rotation steps, each row followed by its count of steps:
The counts run from 0 to 1227.
[120 129 130 148 113 154 102 149 111 134 146 131 147 124 167 171 130 143
 187 123 146 111 100 168 123 115  62 135 128 126 176  74 138 152 165 151
 143  86 106 171 138 172 114 145 116  93 155 142 114 165 107  93 140 157
 160 178 133 147 169 114 170 147 147 127 108 121 122 149 120 113 164 158
 113 136] | 378
[140 126 143 119 113 151  75  95 154 145 115 169 110 125 198 164 159 163
 125 108 133 104 110 154 104 107  92 148 115 156 104 104 111 154 123 106
 147 120 107 114 133 149 181 161 141  75 145 104 104 164 162 160  97 114
 119 152 125 139 144 125 170 143 127 124 118 101 131 193 132 145 163 133
 104 149] | 1007
[141 113 134 128 102 173  80  89 120 102 132 159 150  98 185 181 127 117
 185 110 138 131  98 170 127 126 137 114 140 155 139  89 157 154 160 120
 110 103 115 115 149 159 155 154 135 126 146 116 105 150 142 121 131 123
 169 175 162 128 149 139 168 131 139 127 116 121 143 195 136 130 168 162
 101 137] | 1169
[145 157 147 148  72 143  76  87 132 139 150 128 145 122 171 157 120 101
 144 101 122 123  87 155 128  95 118 134 123 160 172 116 174 152 166 150
 110  80  76 140 161 125 106 148 120 112 125 119 136 164 142 123 181 157
 186 117 149 131 162 128 139 155 167 153 114 119 130 139 141 106 173 157
 130 118] | 678
[117 126 102 132  73 147  97 121 148 104 148 106 111 160 125 190 178 144
 139 123 149 110  94 134  77 121  95 176 105 139 149 137 145 134 132 143
 158  71 127 152 105 126 155 151 154  86 183 120 113 152 156 156 109 101
 126 145 166 123 142 144 159 146 154 158 133 125  96 144 126 151 187 127
  94 128] | 557
[121 126 140  98  78 189  69 115 127 124 105 111 139 140 170 144 172 113
 145  94 144 126 118 164 104 122 115 169 145 169 109 145 137 137 148 121
 154  85 146 123 128 133 147 133 153 122 125 135 136 168 156 155 142 123
 137 126  99 171 135 126 187 128  93 182 115 164 142 162 158 122 179 104
  93 122] | 615
[145 155 146 137  95 154 100  88 121 147 151 111 138 156 178 150 112  96
 143 102 119 114  86 155 117 113 123 142 132 139 150  96 152 153 162 120
 125  62  97 145 157 117 109 144 122 126 115 146 137 174 129 130 194 176
 170 107 136 167 160 109 159 156 155 164 101 138 146 138 140  94 186 132
 135 115] | 390
[121 153 149 124  89 149 101 105 115 146 114 111 135 160 169 151 195 123
 127 141 169 115 117 141 138  92  84 158 113 138 166 104  99 131  99 129
 148 103 121 153 126 121 123 133 156  85  77 145 159 186 195 151 143 128
 103 122  94 157 131 112 175 104 122 165 120 141 138 117 136 116 173 121
 103 121] | 915
[165 137 166 123 110 143  87  71 130 158 148 121 144 149 150 178 172 117
 125 125 156 123  99 123 112 109  84 140 115 140 163  81 130 147 135 117
 159  59 125 115 138 121 118 127 154  96 108 120 148 138 179 150 160 129
 160 162 108 126 146 123 200 136 132 119 118 117  89 124 153 118 183 150
 134 140] | 485
[135 131 151 106  95 126 117  93 126 136 173 143 126 139 156 173 153 138
 173 153 143 110 102 153 125  93  99 136  85 134 141  65 114 114 125 103
 125  86  91 141 150 125 126 141 163  67 150 114 120 164 171 127 116 127
 130 166 172 128 170 149 178 113 168 116 127  82 126 127 126 136 144 176
 103 110] | 861
[132 113 102 128 110 153  83  72 117 155 156 136 116 178 174 182 163 134
  94 100 155 103  90 153 121 119 113 158 114 137 153 130 146 162 143 120
 137 112 113 153 126 131 101 146 112 106 117 137 146 169 140 152 163 156
 125 115 149 121 147  88 157 143 161 204 109 148 125 179 112  97 183 120
 105 124] | 324
[150 143 168 117  97 164  79  71 101 125 154 148 144 118 192 178 118 115
 156 105 141 121 104 154 137 117 147 119 151 185 148  78 124 102 132 147
  95  85 151 116 143 129 109 127 140 137  87 138 133 166 139 116 143 135
 160 128 136 154 153 115 149 143 154 148  95 138 143 166 152 122 169 160
 123 109] | 93
[112 149 129 158  88 149 142 148 145 121 144 126 121 135 138 171 159 133
 152 129 153 117  90 149  72 135  73 120 123  87 155  94 157 144 141 144
 141  73  80 173 142 145 138 173 146  83 173 124  87 166 176 122 103 136
 124 150 163 117 106 133 151 165 133 132 131 113 133 149 138 151 159 120
  95 153] | 1155
[122 137 111 138  85 144 136 106 135 132 146 142 112 131 173 192 162 155
 122 137 173 142 109 140 101 130  94 119 123  95 148  89 143 127 106 141
 126 102  84 174 158 144 126 158 129  74 110 135 146 172 203 136 128 153
 119 141 180 104 103 134 148 118 137 151 132 126 131 163 128 124 155 120
  93 147] | 139
[141 104 175 106  93 157  51  97 103 140 136 150 128 115 215 144 148 146
 150 120 144 112 115 172 126  96 119 135 115 187 124 110 106 113 150 141
 129 124 116 120 130 144 159 150 151  98 120 122 130 165 138 132 110 131
 169 130 107 152 177 124 143 146 133 149 109 112 137 193 140 148 154 156
  85 114] | 306
[134 162 118  98  94 145 151 113 138 159 124 120  79 144 191 170 141 179
 106 148 160 125  96 143  92 113  86 127 119 111 134  68 114 122  96 106
 142  84  90 165 132 113 129 128 149  66 113 150 158 186 178 132 129 157
 132 115 152 150 136 130 145 125 147 120 113 134 140 128 123 112 163 110
 123 127] | 715
[127 149 112 114  72 142 130 112 130 106 148 135 100 140 169 166 142 117
 138 151 162 106  91 134 100 123 149 129  98 147 136  84 143 131 119 104
  95  89  87 114 149  86 146 136 173 108 153 125 107 183 165 136 100 105
 121 101 192 136 156 153 141 142 163 128 116 108 148 124 122 150 180 128
 101 102] | 1151
[151 146 120 112 101 146 107  94 117 100 147  89 131 141 180 172 165  94
 137 128 165 126  99 107 130 127 154 166 123 154 149 114 142 144 150 129
 125  67 135 108 128 100 162 133 195 113 131 132 134 142 158 163 138 121
 160 133 160 141 160 158 182 119 134 162 126 137 104 129 142 149 211 136
 114 103] | 767
[136 191 122 155  72 153 104 119 169 143 115 126 105 114 156 181 135 157
 111 127 150 113  91 123  85 120  77 136 121 144 173  78 157 156 108 145
 127  57  87 150 135 110 134 133 141  75 147 135 121 174 155 130 133 105
 146 123 142 119 136 139 128 151 155  92 114 123 112 103 124 144 196 132
 143 143] | 781
[122 118 119 112  76 164 120 127 112 130 146 112 129 144 150 162 157 108
 154 137 174 129  81 160 118  93  97 127 110 117 193 126 168 154 184 136
 143 105  81 179 138 128 109 144 133 115 130 140 150 171 168 139 179 168
 166 125 138 153 156 120 158 126 154 188 116 141 139 132 125  89 163 122
 104 142] | 1041
[121 144 104 122  96 139 139 157 140 120 140 132  93 158 155 186 178 147
 136 159 192 105  94 112  91 104  95 145  91 114 168  99 128 154 120 133
 151 113  82 152 113 113 152 143 151  76 162 147  99 163 173 167 117 117
 121 127 150 140 150 144 154 131 156 141 121 111 122 108 114 135 187 114
 107 142] | 1144
[124 147 106 128  71 150  93 109 127 100 136  98 138 129 175 175 191 127
 136 129 157 126 111 121 130 111 139 169 117 158 175 138 138 152 143 160
 129  99 116 129 102 118 182 145 171  85 139 121 128 151 189 161 118 116
 142 139 156 126 160 161 150 114 151 159 133 133 111 131 119 161 188 132
  94 106] | 1056
[125 159 123 163 105 163 116 123 116 117 137 160 143  92 181 173 123 103
 186 134 164 117  95 157 148 134 103  97 128 127 175  60 164 152 128 123
  92 103  93 143 176 144 103 136 123 127 133 126  98 185 141  95 134 121
 133 163 157 128 140 123 159 135 152 113 104 119 161 148 121 110 176 149
 126 136] | 369
[102 135  97 131  61 177 112 143 117 124 143 121 127 111 165 154 157 109
 173 132 176 134 105 158 120 110 114 129 137 128 164 136 171 137 156 164
 119 113  75 176 152 141 119 152 127 106 128 133 156 184 167 118 169 152
 152 123 151 154 152 130 132 128 123 187 128 160 153 145 134  92 163 109
 101 122] | 243
[155 135 127 122  90 153 115 150 137  90 148 173  92  91 180 188 145 128
 168 139 195 123  79 124 101 132 142 111 135 156 161 105 153 138 138 167
 104 130 107 125 130 128 149 137 163 116 156 129  92 157 158 142 107 104
 167 110 159 156 163 160 125 150 127 154 134 120 142 168 155 143 177 133
 111 138] | 951
[125 190 127 159 100 149  99 131 133 114 130 133 121 145 125 185 158 101
 140 134 183  97  88 111 105 114  98 146 126 139 183  78 150 169 103 118
 121  74 112 128 141 108 116 112 144 115 143 144 100 169 151 138 139  89
 113 126 135 146 126 120 179 148 155 118 103 130 139  94 129 121 207 133
 146 133] | 271
[150 124 159 115  80 155  96  85 138 127 141 150 143 106 148 175 150 137
 177 138 142 136 108 154 117 108  93 125 119 150 133  76 144 119 135 107
 132  74 105 115 153 132 133 141 165  85 142 107 126 149 177 132 128 119
 165 184 154 121 153 159 185 123 128  95 114  98 120 150 155 126 142 173
 107 145] | 572
[141 165 119 128  96 166 118 118 103 122 139 112 121 114 183 159 126  89
 162 130 160 122  93 155 163 138 118 106 124 146 205  89 174 138 157 142
  97  88  87 145 162 113 113 121 165 135 132 131 127 189 143  99 163 146
 176 130 151 142 155 142 155 149 168 164 100 130 152 108 124 127 169 145
 114 102] | 168
[162 161 172 138  84 161 111  79 144 149 132 162 123 124 165 158  98 122
 142 125 145 121  81 136  81 119 109  98 142 122 133  66 157 134 136 129
 105  62  91 128 167 128 115 142 123 119 115 135 123 168 166 122 154 150
 168 127 133 151 129 125 143 168 130 104 104 116 145 166 163 102 173 131
 135 156] | 293
[146 122 167 121  88 162 111 104 131 118 138 184  99 138 170 184 151 129
 126 116 157 112  82 146  79 125 137 106 128 142 126 103 118 133 120 141
 134 128 121 114 118 123 159 164 156 127 127 131  87 172 184 170 100 120
 138  99 137 158 124 130 142 149 141 170 102 114 164 197 149 140 149 120
 100 147] | 729
[115 104 124 106  83 173 113 154 111 139 142 156  97 133 152 149 133 132
 165 132 189 106  89 180 127 106  78 116 117 147 169  99 150 105 149 134
 128 110  93 172 149 125  70 113 128 117 145 137 125 193 123 112 151 126
 143 133 124 152 148 103 152 146 152 173  97 127 164 137 130 104 150 135
  97 134] | 1031
[134 134 130  92  95 151 126 119 121 147 144 141  99 127 180 189 172 173
 136 167 213 139 116 131 116 114  74 129 108 125 149  78 100 106  88 128
 137 118 113 161 126 135 123 124 152  62 100 138 153 178 188 123 103 125
 119 148 128 135 131 130 158 105 131 128 108 138 131 141 134 128 163 122
  90 137] | 426
[141 139 108  87 116 188 115 124 108 144 111 116  97 137 220 143 153 138
 121  99 154 139 105 157 169 147 113 108 150 157 173 105 143 128 138 135
 122 113 114 151 148 141 143 126 164 125 117 115 138 195 134 121 146 156
 174 142 125 156 137 133 178 137 127 193 116 147 162 142 120 139 142 119
 109 113] | 821
[155 178 125 129 104 180  82  87 157 158  96 127 119 132 165 164 154 150
 106  76 127 138 113 145 134 135  76 131 164 165 151 101 143 126  84 126
 140  85 142 143 133 148 139 125 139 110 128 101 130 179 162 157 144 107
 135 145 131 141  98 121 189 139 124 155 124 132 139 142 146 145 155 134
 155 139] | 408
[140 107 124  96 104 153  91 114 120 165 146 110  85 164 185 156 156 167
 102  99 135 115 103 165 128 134 100 137 115 146 151 137 135 114 158 153
 159 105 112 167 118 145 132 155 160 102 148 118 137 175 132 152 117 163
 170 132 142 126 149 118 151 149 165 215 128 117 122 171 118 154 139 123
  90 112] | 823
[165 133  96  96 121 164 126 100 152 146 114 163  65 137 218 174 133 159
 102 118 161 119  92 141 100 149 105 119 135 138 117  80 150 146 123  91
 118 102  97 123 163 121 154 134 143 102 143 112 126 185 155 145 127 139
 145 133 161 131 127 129 175 141 123 140 125 128 138 165 114 124 167 115
 133 141] | 717
[132 137  99 121  99 177 104 145 106 146 124 147  98 116 199 149 151 109
 153 133 188 130 105 155 167 133 102 118 155 151 172 118 155 127 135 143
 106 128  87 159 167 140 105 126 148 110 112 109 153 193 143 127 165 142
 161 127 138 140 151 118 163 132 113 205 136 147 164 139 124 116 161 117
 119 110] | 532
[131 163 136 143  97 124 102 136 146 154 124 114 105 139 172 169 159 159
 113 137 171 108  98 112  76 115  69 156 109 129 152  77 122 127 118 153
 155  59 101 151 123 113 140 143 163  56 126 140 124 163 155 129 121 126
 137 137 116 123 142 133 151 155 127 111 128 127 102 110 128 150 185 125
 119 131] | 492
[126 124 145 149  93 122 102 123 105 115 191 133 124 145 180 190 120 133
 173 139 150 114  96 139  95 126 130 143 120 140 141  83 128  98 151 166
 108  86 119 144 137 137  91 154 144  93 138 149 112 158 116 104  92 144
 145 123 179 131 171 124 133 166 166 146 124 113 131 172 144 140 187 151
  99  84] | 373
